One vector is turned by the same rotation once a tick. Each row is the vector after some number of ticks, and that number follows the row.
The counts run from 0 to 483.
[141 147 148 147 125  98 119 133 108  67  93 150 144 143 113 164 126 133
 126 118 115 143 157 138 134 110 146 112 110 105  82 130 120 112  88  96
 104 144  94 118 155  61 108 130 144  93 157 115 141 196 120 111 126 143
 124 121]
405
[120 140 140 178  93  93 133 131 111 111  60 173 157 114 111 116 122 186
 145 130 144 116 141 142 124 124 107 123  80  95 110 126 113  98 111  95
 125  90 149 111 132 124 127 142 154 134  97 134 143 124 140 108 136 152
  80 120]
348
[114 164 128 157 103 139  90 148  94 123  62 167 192 138  97  95 114 155
 152 136 140 130 140 152 128 131 120 122 135 121 106 116  94  90 141  84
 120 116 125 116 142  85 105 144 168 106 148 142 128 177 151 138 157 127
 114 128]
123
[115 119 162 129  90  94 108 158  84  84  63 135 151 137  69 166  99 128
 133  95 109 132 146 135 151 155 156 130 112 102 117 143 125 107 129  84
 152 122 124 132 147  64 148 139 152 129 137 108 119 157 139 106 120 171
 123 104]
126
[113 127 138 148 116 106 146 103 121 138 146 111 104 136  89 138 124 152
 164 120 144 140 121 178  81  93  95 107  57 125 115 117 133  96  95  93
  91 153 110  90 145 109 136 143 138 127 123 122 101 100 122 153 140 175
  97 121]
259
[117 129 118 164  91 132 135 129 121 112  87 134 117 181  68 117  94 139
 139 121 135 172 110 165 118 116 101 115  85 104  87 115  80 106  99  88
 137 151 111 106 138 106 139 147 102 132 132  88  96 126 174  98 125 140
 119 121]
322
[134 126 144 138 132  59 126 125 107  94  90 128 148 126  81 152 100 146
 158 113 142 126 117 167 134 132 157 107  79  70 122 122 125 138 120  88
 123 116 132 100 158 116 102 144 146 119 113 160 141 137 124  94 144 174
  97  88]
157
[104 133 118 151  80 116 153  92 126 105 102 135 124 152  74 154 126 164
 114 148 149 121 120 144  99 132  88 135  56 105 139 103 136 119 119 100
 113 123 139 124 161  82 125 112 121 161 115 123 106  87 154 129 158 183
 123 113]
74
[ 66 120 146 140 127 101 145 159 120 173 106 140  96 165 100 138 172 132
 114 107 124 119 129 151 102 107 115 152  93 111 124 107 128  96 129  97
 149 139 120 100 159  70 130 149 108  83 145 104 108 143 111 145 144 147
  93 104]
480
[105 151 156 151 118  71 125 132  78 129  95 114 151 117  92  91 100 135
 152  97 150 120 177 166 122 120 155 111 116 116 105 136 113  82 129  82
 148 106  94 119 129 111 125 128 127  73 127 127 111 160 124 125 152 135
  80 139]
411
[119 162 120 168  94 128 115 152  81 128  67 140 170 128 102 119 104 123
  99 132 120 105 118 138 108 133  84 139 134 146 118  94 113 120 179  92
 138 132 128 130 161  73 119 133 122 156 160 138 108 159 173 135 136 186
 153 132]
114
[108 102 137 187  90 108 159 109  91 105 152 112 127 135  95 139 106 112
 125  99 127 137 115 150 117  95 109 151 120  70  83 100 130  79 157  70
 131 119 110 121 123  79 148 132 100 134 127 102 136 145 143 102 138 148
 143 118]
297
[ 92 139 136 149 101 121 135 153 113 159 121 138 143 141  75 119 139 109
 124 125  98 113 110 148  81  96  80 140 123 125 102 111 141  88 166  67
 159 106 107  88 156 114 133 124  87 136 151 137 124 138 127 100 134 161
  97 156]
109
[114 121 127 177 133  86 121 174 111 132  65 168 123 124 103 143 146 114
 130 127 109  88 104 134 132 100 118 141 106 114  96  85 126 117 171 116
 146 106 137 113 164  53 127 151 143 132 141 139 134 154 143 117 144 152
 100  97]
116
[129 130 106 161  94  95 118 137 131  96  91 151 164 140  90 129 144 113
 151 127  95 134  83 150  90  97  72 158 110 114 110  92 143  86 121  82
  85 142 127 121 152  84 146 166 144 130 146 127 120 125 134 110 149 169
 120 144]
111
[146 152 115 156 123 153 120 109  87 126 118 138 176 119 133 116 125 182
 147 132 124 126 135 162  81  98  65 137 107 124 103 109  93 126 130  74
  79 108 109 122 122 100 113 135 160 145 168 139 128 171 148 142 146 157
 138 103]
462
[114 189 140 110  94 112 104 148  88 134  63 122 177 126  93 132 104 153
 125 120 142  92 144 150 133 133 125 121  88 127 123 147 115 140 129  85
 129  92 136  74 140 128  88 137 133 129 149 150 136 175 127  88 148 163
 120 128]
155
[125 153 111 168 113 118 111 146 155 134  89 139 112 129  94 121 145 143
 157 126 131  95 107 131 134  63 107 117  61 112  69 114 120  95 106 120
 115 110 144  77 144  71 123 160 141 132 128 114 107 157 163 117 140 140
 104 127]
332
[102 105 157 115 119 117 127 130  86 116 118 125 117 164  90 173 121 158
 121  95 126 153 126 147 111 145 111 143 100 105 134 112 104 124  87  84
 101 134  97 107 131  86 133 132 124 124 152 103 142 157  92  95 117 181
 115  50]
3
[ 89 135 134 179 104  81 156 107  96 116  87 127 132 134  88  98 128 142
 141 125 163 113 118 160 118 114 109 141  94  87 121  89 127  80 119  80
 108  95 126  98 120 140 119 149 132 125  82 136 160 105 115 101 159 157
  99 121]
71
[ 86 143 121 132  73 126 131 132 115 160  78 123 121 133  93 123 105 180
 125 115 143 112 121 147 109 137  85 126  60 132 130 127 110  99 104  91
 126  94 155  53 130 134 114 139 122 148 123 118 122 126 142 110 124 157
 115 117]
69
[105 100 122 151 123 136 134 138 100 173 159 141 123 115 100 123 131 152
 148 124 112 105 130 152  79  93 115 134  87 124  92 123 119 106 187 101
 102 111 113 109 150  42 119 123 108 112 147 156 105 145 141 140 167 150
 119 119]
22
[110 162 110 156  89 102 124 130 109 101 102 113 137 139  64 143 122 135
 160 108 125 113 106 137 119 117 116 152  82 108 140 116 122  88 111  92
 102 129 131 129 130  67 147 160 158 109 153  89 102 128 162 107 155 155
 175 142]
49
[115 153 129 160  85 138 123 126  78 108  84 138 161 112  96 105 101 192
 141 113 154  95 167 149 119 130 108 124  92 127 102 134  84  95 134 102
 121  78 127 104 102  96 110 125 158 122 103 121 139 157 160 130 135 132
 135 121]
61
[132 136  92 168 115 110 136 102 123 114  98 152 137 113 117 144 135 174
 132 119 100  88 156 128 104 118  90 142  66 104 107 118 118 120 127  93
 143  76 122 133 113  86 104 116 116 120 137 103  95 181 149  83 155 139
 114 142]
425
[140 126 149 138 105  68 128 131  73  87  85 151 178  99 126 164 122 172
 136  95  99 137 139 147  86 132  98 135  96 123 149 132 125 130 115  80
 104 114 119 130 137  85 127 142 181 138 153 124 132 139 119 119 129 181
 108 115]
188
[119 130 160 169 116 103 125 125 105  82  76 144 136 163  96 129 106 110
 105 136 154 150 163 166 139 123 135  97 115 111  78 106 121  99 120 108
 117 167 104 131 157  58 114 119 129 110 118 145 128 169 140 146 126 151
  87 102]
128
[114 130 143 169 130 134 163  99 119 161 124 126 127 153 117  97 149 169
 120 145 179 144 177 156 103  95 126 106  76  87 102 103 111 125 123  77
 122 123 101 119 154  98 108 120 107 118 122 132 119 153 124 134 174 156
  87  99]
447
[125 153 100 148 132 100 134 105 129 105 110 164 151 125  96 142 162 154
 132 144 122  74 152 129 104  92  89 134  78 112  98 102 135 116 129 105
 117  88 107 128 120  85 102 113 132  99 127 133 125 183 123 109 166 134
  99 147]
426
[118 124 173 151 114 110 133 117  62 143  94 144 134 137 127 149 102 151
  78 124 125 132 161 161  86 131  94 110 107 139 122 119 113 134 136  80
 147 129 100 133 161 100  98  93 113 134 162 141 120 150 132 147 114 192
  94  90]
191
[105 118 141 117 121  79 107 134  95 148 109 118 129 107 112 144 114 143
 152  92 129 106 146 167 129 121 141 139  83 120 121 136 149  92 119  98
  73 136 140  68 133  69 112 160 160  92 142 159 129 161  95 117 136 149
 101 123]
218
[ 83 164 138 149 104 111 122 157  96 157  80 106 144 155  58  74 132 119
 153 121 149 102 128 150 119 100 126 126  81 120 127 124 104  89 153  97
 149 128 132 109 149 105 128 154 107 102 117 127  86 119 150 124 166 156
 112 159]
325
[150 132  98 155 146 100  92 133  88 114  87 128 147 134  96 123  88 130
 171 109 103 134 108 167 110 126 119 113 112 114 110  87  94 129 143  91
 115 143 102 135 139  73 135 168 131 105 172 135  94 165 148  92 136 159
 115  95]
399
[123 122 127 132 115  89 108 142 107  74  92 156 150 158  65 124 114 125
 152 125 113 150 101 178 110 109 121 140 107 110  97 116  96  90 133  95
  76 131 119 101 139  94 114 149 148  98 121 139 148 131 124 113 146 130
 105 116]
312
[138 164 149 171  97 143 122 133  84  98  84 143 161 117  92 125 104 153
 118 131 144  85 166 135 121 100  95 113  86 139  80 125  92 113 149 111
 138  87 122 123 116  80 106 108 145 155 123 122 126 177 173 138 128 145
 127 129]
339
[128 161 141 137 104 128 151 103  79 131 131  66 145 133 121 115 122 146
 106 113 149 109 157 146  96 111  87 133  93 123 142 111 134 132 137  73
 110 140 105 132 135  83 121 139 118 158 149 111  95 158 131 136 147 198
 156 117]
453
[116 150 132 150  60  98 115 103 102 116  95 117 162 128  97 134  92 129
 141 125 157 136 160 159 121 129 119 107  93 121 123 146 159  74 122  81
 131 159 140 121 155  75 134 123 116 122 147 117  92 116 151 127 149 183
 132 170]
135
[118 145 157 146 132 142 122 134 125  87 137 122 165 153  55 128 157 128
 150 148 145 105 130 126 116  96 121 150 115  97  84 100 121 108 138  85
  91 100  89 119 144  80 132 126 153 137 111 153 156 161 121 122 164 153
 121 105]
87
[110 141 159 124 129 115  98 129  89 147 104 106 119 142  91 135  86 121
 137 111 137 137 154 179 128 129 147  69 101 139  92 121 111 119 110 102
 130 170  95  86 157  89 109 132 119  93 162 145 101 177 131 136 123 176
  95 107]
407
[107 119 157 130 130 127 138 125  73 160 124 133 117 145 103 173 100 148
  95 118 103 146 126 171  86 130  96 118 106 141 114 123 104 139 144  89
 121 139 100  87 179  96 107 108 128 133 169 140 126 153 127 158 118 178
 122  76]
469
[114 176 164 134 116 106 135 135  82 122  84 105 165 151 122 115 158 163
 116 124 180 116 174 144 118 128 141 135  85 101 143 132 118 128  82  69
 104 112 113 101 134 111  93 142 145 117 132 125 145 169  91 124 164 165
 115 121]
442
[100 129 133 178 116 121 146 141 128 147 127 161 141 139  93  95 144 116
 113 147 123 119 121 156  88  81  81 118 127 117  76 103 121  88 172  78
 136 112 105  99 162 101 113 124 100 127 135 144 131 141 135 132 148 151
  77 145]
108
[128 118 137 177 108 120 159  85 120 129 111 133 128 156 139 123 135 185
 120 139 167 157 173 148 117 102 118 106  64  67 111 120 115 136  85  70
 106 126 116 126 154  84 116 134 125 139 135 113 125 155 132 117 149 157
 121  90]
446
[119 141 170 115 137 155 119 138 107  99 144  88 154 160  37 138 131 107
 138 136 129 104 133 145 107 111 117 134 113 122  98  90 119 118 145  92
 106 126  78 110 143  77 133 133 125 149 126 152 145 156 122 129 151 188
 121  92]
88
